One turn moves every row onto another: examples first, then more rows asked
j362: -2,2,-10,-24,1,-3,19,-14,10,-16,4,-17,10,18,-5,8,-4,-4,4,13,41,-6,-15,-12,13,2,-1
j232: 3,-9,8,8,-8,-31,12,-1,-3,-22,16,-48,-1,-5,20,-6,-29,2,36,1,19,-14,-5,3,-4,8,-12
j599: 1,14,-16,15,-30,-26,-9,-12,12,-7,10,-25,-12,-7,-8,-7,-15,-1,25,13,-16,-13,-24,1,10,-3,-2
j325: -21,5,-1,-5,1,-11,3,-25,-9,-10,5,-5,-10,12,7,24,-6,7,9,2,24,-4,-17,-14,-1,-9,-20
j742: -7,0,-8,-9,-1,-21,2,-25,-5,-11,-5,-33,-9,-15,-6,-8,23,-5,10,9,-29,-9,-3,-6,19,18,-19
j697: 13,10,14,8,-22,-16,-5,-5,-16,-25,4,-32,-13,-15,10,-2,15,-28,5,-6,18,0,3,2,25,-4,-27
j113: 11,4,-15,-8,-14,-6,20,-10,12,-8,-2,-14,-5,-4,13,-1,-22,4,1,37,-27,1,-10,3,8,13,-8
j832: -6,27,-10,-3,-24,-23,-9,-9,19,-13,-4,-27,-9,-18,10,-13,12,-9,9,11,13,0,-11,-21,18,24,18
j60: -15,-18,-21,24,-13,-17,12,-21,-4,-30,-2,-18,8,-22,11,-18,-6,-10,12,15,3,-1,-7,-11,11,19,-13
j295: 6,26,10,2,-23,-12,10,-9,5,-9,-20,-30,-1,-8,-10,-4,-1,1,23,11,-5,-23,-13,4,30,31,-7
j723: 18,10,33,5,-22,-13,-17,12,0,-14,7,-23,-5,10,1,15,-7,5,-2,3,9,-3,-14,5,-1,9,-6
j412: 3,5,5,-2,2,-26,35,0,-9,-11,-3,-40,-8,4,2,27,6,-8,12,4,-20,-15,-14,-10,14,16,-4
j35: 1,2,4,-6,-2,3,-2,-2,-6,-18,-3,-54,1,-14,31,-24,-18,-4,13,7,20,14,-3,-14,8,17,-8
j103: -9,7,-15,-10,10,-20,-3,-24,-23,0,-3,-18,-12,3,-1,11,-7,-16,16,14,39,3,-15,-14,6,-5,-9
j719: -1,1,-11,-2,2,-3,8,-11,-4,-12,-2,-13,-9,-6,-23,8,-10,-6,10,4,51,-4,-14,-7,15,0,-10
j730: 9,-11,9,-17,-7,-25,-9,19,2,-22,0,-27,3,-5,10,9,23,-20,20,15,15,9,1,-21,12,28,-10
j660: 15,-18,-3,3,0,-13,5,4,-22,-20,0,-33,0,15,30,12,0,-24,-1,27,2,0,-13,2,-7,5,-18
j658: 18,-11,-21,1,3,-9,3,-8,2,-17,-21,-32,0,-18,4,-3,-5,-9,28,29,-14,-9,-20,-29,14,14,-2
j538: -6,17,-4,-25,7,-17,8,-10,-2,-18,-2,-11,3,16,-3,9,6,13,6,8,30,7,-14,-13,12,2,-33
j437: 26,-10,21,4,16,-38,9,-7,4,-8,8,-37,-21,0,3,-8,11,7,26,2,7,-5,-1,-6,1,-2,-16
j399: 18,19,5,11,-10,-32,15,-24,-20,-13,3,-31,2,-4,0,-15,-26,-1,3,11,-12,8,-11,2,18,-8,-14
j917: -14,3,10,15,-12,10,6,7,13,-1,-3,-33,-18,7,16,-24,13,-1,9,6,18,11,-10,4,9,24,-13
j241: 9,-21,6,13,-34,-13,-5,0,13,-19,8,-11,-1,5,17,-8,-7,-13,11,29,22,6,1,-5,7,-12,1
j651: 9,0,-5,9,-5,-19,5,17,17,-7,-21,-21,-20,4,-9,3,2,22,1,33,-2,2,-18,-14,1,14,2
j786: 13,2,1,1,4,-14,19,5,26,5,20,-23,-30,7,26,0,15,-11,14,9,3,12,-13,-7,0,7,-4

j658 -> j599
j660 -> j723
Now find these:
j399 -> j412
j325 -> j538
j786 -> j917

One turn moves every row onto another: examples first, then more rows asked
j97: -21,23,-12,-5,-8,-23,2,-15,4,12,10,1,-19,-7,-5,-28,-2,-6,-1,16,-7,-5,-8
j462: 13,-15,15,19,0,4,-7,16,-8,-2,-1,0,1,6,-7,9,8,0,2,-19,18,-3,9
j686: -14,12,-9,15,-14,13,21,7,-5,-16,4,-10,6,-4,-4,0,5,8,1,-12,18,-6,20
j878: 4,-15,8,25,-5,5,-13,9,4,-3,7,-7,4,-2,-3,14,23,11,-3,-9,18,-6,14
j824: -6,-11,-10,0,10,-20,-20,-7,15,29,-7,-5,2,4,-6,-7,-6,-3,-12,21,-15,-3,0
j635: -6,-5,5,15,0,9,9,0,-11,-12,23,-4,13,0,10,-1,0,0,11,-12,25,16,-16
j890: -2,-11,-9,-10,2,-21,-16,7,14,29,-2,6,-13,-8,-13,-4,0,3,-1,21,-17,-3,-1
j565: 4,-11,11,18,-4,11,-17,-2,0,-7,6,-3,6,16,-4,6,20,11,0,-16,16,-1,7
j156: 2,9,2,16,23,-14,-16,-22,11,8,-8,9,-19,-15,3,-5,-11,-8,8,16,-3,7,-17
j83: -6,5,-6,7,23,-10,-24,-23,9,6,-9,1,-15,-4,5,-18,-2,-19,-2,18,5,10,-7
j636: -3,-15,-21,-9,2,-14,-14,-1,11,29,3,4,-6,0,1,-4,-1,-1,-9,19,-24,-8,-3
j991: -6,3,-10,-13,4,-17,-19,4,9,31,3,2,-12,1,-3,8,8,-6,-7,26,-20,-1,-1
j520: -6,-5,0,-11,-9,18,10,6,3,2,2,-6,32,0,10,22,2,7,11,-8,7,-5,-8
j669: 10,-12,19,16,1,3,-8,13,-5,5,13,-11,4,2,-1,14,8,1,5,-12,20,-4,17
j619: -8,6,11,8,-11,11,3,-8,-7,-28,21,1,6,9,17,2,9,-10,0,-7,18,4,-8
j977: -10,-3,9,7,-8,7,2,-8,-4,-23,15,2,11,4,15,6,6,-9,21,-8,20,6,-16
j7: 0,15,-4,6,26,-20,-18,-25,4,17,-3,10,-19,-7,0,-5,3,-6,-2,10,8,6,-20
j314: -4,12,-3,7,-13,22,21,17,-8,-13,-3,-8,2,-9,-3,-6,3,2,-4,-16,17,-6,13
j217: -6,4,12,18,-6,6,4,10,-11,-20,19,4,14,6,10,-3,-6,-3,8,-2,21,12,-16
j150: -2,20,2,-1,-11,10,22,7,-12,-12,6,-20,10,-1,10,5,11,-2,-7,-16,12,-16,11
j831: -2,17,-22,-15,17,-11,8,-11,14,18,-17,-14,-2,-8,-5,5,-13,-11,-12,12,-13,-11,-7
j152: -7,15,-2,13,-15,5,18,12,-7,-16,9,-19,2,-13,5,4,10,3,-8,-8,22,-20,12
j716: -5,29,-19,-10,19,-7,6,-5,10,17,-24,3,-1,-20,2,5,-11,0,-1,21,-5,-5,-7
j269: -1,19,-5,10,-13,6,23,10,-10,-18,1,-1,-2,-11,1,7,9,12,-3,-15,16,-16,12
j514: 3,-1,5,2,-11,17,14,17,4,-2,3,5,29,5,1,27,-1,2,0,0,0,6,0
j638: -3,1,-4,-9,2,-26,-13,-6,9,38,-1,6,-3,-2,-5,-2,10,-5,-1,17,-20,-3,4
j48: 0,33,-24,-4,19,-2,3,-13,12,13,-16,-10,-6,-12,1,2,-12,-2,0,16,-13,-15,-4
j823: -1,-2,8,-9,-15,11,9,12,-2,3,6,11,26,3,10,24,-3,17,8,-4,3,-7,-3
j761: 14,-9,18,20,0,9,-11,10,-5,2,6,2,-1,-7,2,6,18,17,1,-14,18,-4,10
j797: -16,30,-22,-8,11,1,1,-15,5,22,-25,1,-8,-10,7,1,-3,-6,-5,16,-12,-10,1
j4: -25,16,-19,8,-4,-20,1,-13,-3,11,8,-3,-16,-6,5,-23,-5,-6,-8,19,-14,-2,-15
j924: 3,-3,0,-6,-5,14,7,8,0,4,6,-8,32,11,6,22,11,14,-8,-10,5,-5,-6
j293: -6,-5,0,-8,-10,17,11,9,1,-2,4,8,23,4,7,33,-4,-1,2,-4,11,-2,7
j999: 5,13,-6,17,27,-10,-25,-23,9,10,-10,1,-14,-4,9,-9,-2,-11,9,17,-4,1,-5
j330: -14,9,-26,-8,1,-19,0,-3,-3,3,16,-1,-21,-8,8,-25,1,-17,-3,23,-10,-2,-10
j253: -5,4,10,10,-9,6,10,0,-10,-21,22,10,10,0,13,-2,10,3,20,-6,12,15,-16
j334: -18,10,-14,0,-5,-28,7,-1,-3,7,3,3,-19,-19,5,-28,-4,-13,0,20,-10,-2,-4
j121: -7,28,-15,-9,10,-3,8,-21,11,23,-16,7,-7,-18,4,5,-6,-3,-15,14,-10,-8,-4
j419: 2,11,-2,9,24,-13,-20,-21,3,18,-3,-3,-26,-4,-2,-4,-3,-9,6,6,-5,1,-22
j678: -15,21,-18,-9,3,-20,5,-7,7,0,7,-12,-16,-8,0,-21,-1,-25,-7,24,-7,3,-3

j716 -> j761
j824 -> j619
Now find these:
j48 -> j878
j121 -> j462
j991 -> j635

One turn moves every row onto another: examples first, then more rows asked
j234: 13,1,-7,-2,16,5,1,0,32,-19,-7,21
j941: 6,14,-7,-17,16,8,9,0,22,-6,6,23
j978: 11,-17,-3,9,12,2,-7,-1,30,-21,-5,11
j642: -15,1,14,-9,-1,1,1,-1,-2,-13,-34,36
j202: 5,-28,-5,14,3,-5,-10,-5,18,-12,-3,-2
j185: -17,-5,15,-5,-2,1,-2,0,2,-18,-33,34
j993: -4,-29,-1,15,0,-6,-7,-6,-1,1,3,-7
j535: -21,-15,15,-1,-9,-4,-5,-6,-10,-10,-30,24
j133: 5,-14,3,10,18,6,-9,6,30,-20,-3,15
j539: -11,-13,18,-3,-3,0,-8,-2,4,-17,-35,31
j451: 2,14,-11,-20,8,3,15,-6,7,6,8,16
j135: 8,-1,-2,-6,16,10,-1,3,32,-15,4,21
j530: -22,-2,11,-9,-7,-5,4,-7,-13,-5,-31,29
j755: -12,-2,16,-7,0,0,-4,-1,4,-16,-36,36
j988: 1,7,-19,-9,1,-9,17,-14,-9,11,1,5
j15: 9,16,-13,-13,18,2,12,-3,22,-9,-6,24
j743: 2,0,-12,-11,7,-10,8,-6,-10,18,5,0
j892: 7,-20,1,4,11,9,-8,2,30,-16,4,10
j703: 6,4,-1,-3,23,7,2,8,28,-16,-4,26
j634: -14,3,10,-14,-4,-4,3,-6,-10,-6,-33,31
j313: -4,-14,-10,-4,-5,-6,8,-13,-9,12,9,-4
j24: -1,19,-10,-14,13,-2,17,-4,-3,9,1,18
j588: 3,-26,-12,12,-3,-10,-4,-10,2,-1,0,-8
j915: -11,4,14,-13,-2,-1,2,-4,-2,-11,-35,37
j805: -22,-10,12,-4,-10,-5,1,-5,-14,-6,-30,25
j691: -3,-27,-5,5,-3,-5,-4,-8,1,3,10,-7
j405: -18,2,12,-11,-4,-2,4,-3,-8,-9,-31,34
j493: -5,5,-11,-6,3,-8,14,-8,-15,17,3,5
j12: 6,18,-17,-15,10,-4,18,-9,6,4,-2,17
j137: 7,13,-12,-18,15,-6,12,0,-1,13,3,13
j736: 12,3,-4,-10,25,4,-3,7,28,-9,-2,20
j618: 1,-18,-8,-1,3,-12,-1,-7,-9,14,5,-8
j122: -19,-16,17,1,-6,-1,-6,-4,-4,-15,-32,25
j352: -16,-1,10,-10,-9,-7,2,-9,-15,-3,-33,27
j119: 3,-29,0,9,2,1,-10,-3,18,-11,7,-1
j196: -2,4,-11,-14,1,-4,14,-11,-6,13,11,5
j856: 4,-29,-3,7,7,-10,-10,-2,3,3,2,-8
j907: 10,15,-9,-18,24,1,8,4,16,1,1,21
j861: -7,-16,-6,5,-2,-10,4,-7,-14,12,5,-4
j633: -15,-17,15,-1,-10,-6,-7,-6,-10,-9,-32,22
j879: -13,-17,19,0,-6,-3,-8,-4,-2,-15,-35,25
j966: -18,-12,18,-1,-3,0,-6,-1,0,-17,-32,31
j180: 1,-30,4,17,10,0,-13,2,17,-11,-1,2
j40: 0,-11,-16,2,-5,-14,7,-14,-9,9,2,-6
j865: -17,-10,13,-4,-12,-8,-3,-10,-16,-4,-32,23
j33: 11,-13,0,1,23,3,-11,7,28,-13,-2,11
j431: 3,18,-8,-13,21,5,13,3,16,-4,-2,28
j848: 9,-27,1,9,14,-3,-15,5,19,-8,0,0

j24 -> j993
j405 -> j535
j848 -> j907
Now find these:
j941 -> j313
j40 -> j978
j879 -> j915

One turn moves every row onto another: examples first, then more rows asked
j416: 0,1,-13,-20,7,21,15,-4,-8,28,16,-30,-4,2,-2,-15,-16,11,-11,-2,-3,-26,4,-17,10,-26,-1,-10,-3,1,-1,12,1,-16,3,5,-13,-5,-4,3,-5,2,-7
j914: -1,-11,-15,-17,3,26,3,13,-2,0,7,14,-5,-14,-7,-8,2,-6,-16,-1,-10,-13,3,-27,-9,-21,22,2,-13,-7,-8,19,-4,0,13,10,3,-7,-11,5,-7,-8,-7
j41: 0,-16,-3,9,21,-16,-22,-10,2,7,-24,18,-2,-3,-2,-14,-6,8,-3,-14,2,13,-16,9,-8,17,8,-4,9,7,6,-5,-2,-5,10,4,35,10,0,8,11,-10,17
j570: 1,-7,13,-3,11,-17,-12,-13,-12,14,-4,9,-8,-14,-13,-32,-2,6,1,-14,-1,28,-6,-12,10,17,9,-5,-6,11,1,-19,7,-3,5,-11,13,5,21,-19,-22,-18,26
j482: 5,-1,19,12,-9,-19,-12,-10,0,18,7,-10,10,12,-15,-21,-12,-10,17,-14,-6,30,-2,-8,8,19,-14,-6,19,26,16,-8,13,3,3,-13,-6,-1,14,2,-19,-11,7
j536: -1,1,-7,-19,1,29,13,4,2,26,10,-27,5,6,3,-11,-14,27,-7,8,0,-2,10,-11,11,-30,3,-11,-2,-3,-11,11,-6,-16,9,1,-13,-6,1,-3,-4,7,-6
j876: 1,-16,-8,-25,2,17,-1,6,-2,9,11,-2,6,-12,-10,-18,-3,-4,-10,-4,-13,-7,2,-26,0,-27,19,-2,-3,-20,0,18,-5,6,-7,3,-8,-7,-16,-5,-25,-2,-4
j229: 2,-9,0,23,-4,-20,-7,8,14,10,-10,8,-6,9,-2,-13,-7,-1,7,-12,-1,15,-15,8,-1,24,-2,12,15,25,1,-11,6,7,18,9,0,7,0,28,20,-13,6
j866: 0,-3,4,-7,14,-14,-12,-14,-17,11,-1,13,-4,-11,-11,-27,-5,-4,4,-15,0,26,-3,-15,8,18,1,-14,-4,8,0,-22,6,-2,2,-14,19,9,21,-22,-17,-17,23
j545: 5,-2,14,5,-5,-18,-7,-6,-2,11,9,-10,7,8,-14,-24,-14,-19,17,-16,-9,32,-5,-7,8,18,-17,-9,19,24,15,-11,11,3,-3,-10,-11,0,14,-8,-17,-14,3
j888: 4,-9,-7,-4,-10,26,15,15,6,-4,-1,11,4,1,-5,1,-1,-15,-16,11,-11,-14,0,-18,-9,-20,8,1,0,0,7,23,-1,-1,2,16,-12,-11,-17,13,-8,-15,-8
j605: 3,-12,-3,-12,-14,13,20,18,1,9,9,0,4,-2,-6,-14,1,-9,-12,9,-13,-6,-1,-24,8,-21,10,5,0,-14,2,10,-1,9,-8,7,-32,-10,-14,3,-20,-14,0
j830: 3,13,-11,-25,-20,22,21,-3,-5,14,4,5,1,-2,-5,4,-11,10,-18,16,0,-29,14,-16,7,-10,-5,-17,-2,5,-6,17,7,-12,-4,-1,-3,2,-6,-3,7,-9,-5
j558: 0,-6,-13,13,28,-10,-16,-8,-9,2,-14,22,-7,-9,4,-8,-13,-5,1,-19,8,4,-12,-1,-13,23,-4,-13,5,11,14,-7,7,-9,3,3,28,13,1,-1,10,-14,18
j684: 0,-11,-2,12,25,-15,-17,-11,-4,3,-17,18,-8,-10,2,-10,-11,2,-3,-22,7,7,-13,3,-15,24,4,-8,6,9,15,2,5,-11,7,6,31,7,0,-3,6,-12,18
j949: 5,8,-7,-30,-7,22,21,-7,-6,21,9,-13,3,4,-9,-7,-11,-1,-11,-2,8,-28,20,-18,3,-14,9,-15,-7,4,-15,16,2,-16,10,2,3,-7,2,3,-1,-2,-15
j456: 5,-3,21,10,-11,-20,-13,-7,6,9,6,-9,5,5,-15,-22,-13,-8,13,-12,-12,33,-8,-2,5,19,-12,-3,21,28,19,-4,13,2,-5,-7,-12,-1,10,-6,-18,-12,5
j820: 2,10,-14,-18,-17,24,16,8,8,15,-1,3,7,2,7,8,-12,26,-12,19,7,-15,14,-5,5,-14,0,-15,3,-5,-14,18,0,-9,1,3,-5,4,-9,0,15,0,-4
j21: -7,-10,-4,-3,8,15,-7,3,1,-8,2,-21,-9,-4,-9,-4,-5,26,-1,7,-13,13,26,-20,-4,-15,-2,-9,-7,-23,2,0,-21,-14,8,-13,-8,-21,13,-11,-6,5,-3
j453: 5,-9,20,8,-14,-20,-15,-5,12,12,-3,-8,11,13,-16,-24,-8,-2,11,-6,-16,36,-12,4,12,12,-8,1,23,24,10,-11,6,6,2,-7,-5,1,9,5,-11,-11,5
j524: 6,5,-6,-26,-4,27,18,-1,2,20,-3,-7,11,7,0,-4,-8,16,-8,8,15,-10,22,-10,3,-19,14,-18,-7,-8,-22,15,-5,-17,12,3,4,-6,2,0,-1,3,-8
j390: -1,-4,-4,31,1,-21,-5,6,1,17,3,3,-8,7,2,-10,-12,-7,10,-19,4,9,-11,-3,-1,30,-12,6,16,25,12,-9,14,3,18,4,-6,5,2,23,18,-14,10
j689: 1,-8,-8,18,24,-14,-19,-14,-9,11,-17,20,-2,-4,2,-8,-10,3,-1,-16,12,4,-8,-2,-12,24,-2,-11,5,9,15,-6,8,-8,7,-1,31,11,1,6,5,-12,24
j291: 2,-2,-8,26,4,-16,2,9,2,8,3,5,-10,6,2,-12,-12,-17,13,-19,5,9,-12,-2,-4,29,-14,2,11,29,11,-13,14,3,11,7,-12,7,4,20,14,-17,6
j556: 3,-2,-6,2,-8,4,-3,11,12,-7,3,-18,-9,-2,-11,-1,-3,23,12,13,-4,7,31,-21,-2,-6,-1,-5,-4,-18,0,-9,-8,2,-5,-13,-34,-13,1,9,-8,9,-3
j887: 2,-3,0,26,-2,-22,0,9,7,8,-2,10,-14,1,0,-12,-9,-8,11,-20,7,9,-11,0,-6,33,-4,9,11,28,7,-7,15,5,14,11,-8,5,1,20,14,-16,8
j511: -4,-5,-10,7,-12,2,7,15,11,-13,-6,-4,-6,0,-1,15,-6,18,0,12,-2,-3,26,-10,-9,4,-9,-7,8,-25,5,7,-15,-3,1,-5,-20,-15,-4,3,18,-1,-5
j52: 7,9,-14,-11,-7,27,12,6,12,21,3,-14,5,4,3,-4,-11,29,-2,21,6,-12,13,-10,7,-23,1,-11,-3,3,-10,5,5,-8,-7,3,-25,6,-12,13,-3,7,-1
j652: 7,9,-16,-15,-4,21,16,-3,-2,21,5,-10,-3,-3,-3,-6,-11,17,-11,17,1,-32,7,-17,9,-20,-3,-13,-7,5,2,4,11,-10,-15,3,-22,7,-13,11,-8,-3,3
j80: 1,-11,12,-5,6,-17,-17,-11,-4,16,-12,9,0,-5,-14,-32,0,12,-1,-7,-8,33,-11,-4,15,10,10,-2,1,7,-5,-23,0,2,7,-12,19,8,18,-10,-15,-15,24
j707: 0,-7,-7,1,7,10,8,6,3,-11,-15,-2,-8,1,-5,7,1,15,-2,8,10,-2,35,-16,-15,0,9,-10,-12,-28,-7,-2,-21,-15,13,-4,-1,-21,8,5,5,1,-2
j788: -2,-3,10,0,7,-17,-16,-15,-18,20,0,13,-2,-8,-11,-24,-4,7,-1,-12,-3,27,-2,-15,12,20,-1,-10,-1,10,3,-17,7,-2,9,-18,21,7,22,-19,-14,-18,27

j21 -> j707
j887 -> j456
j652 -> j416
Now find these:
j41 -> j229
j536 -> j524
j689 -> j390
j291 -> j545
j914 -> j888

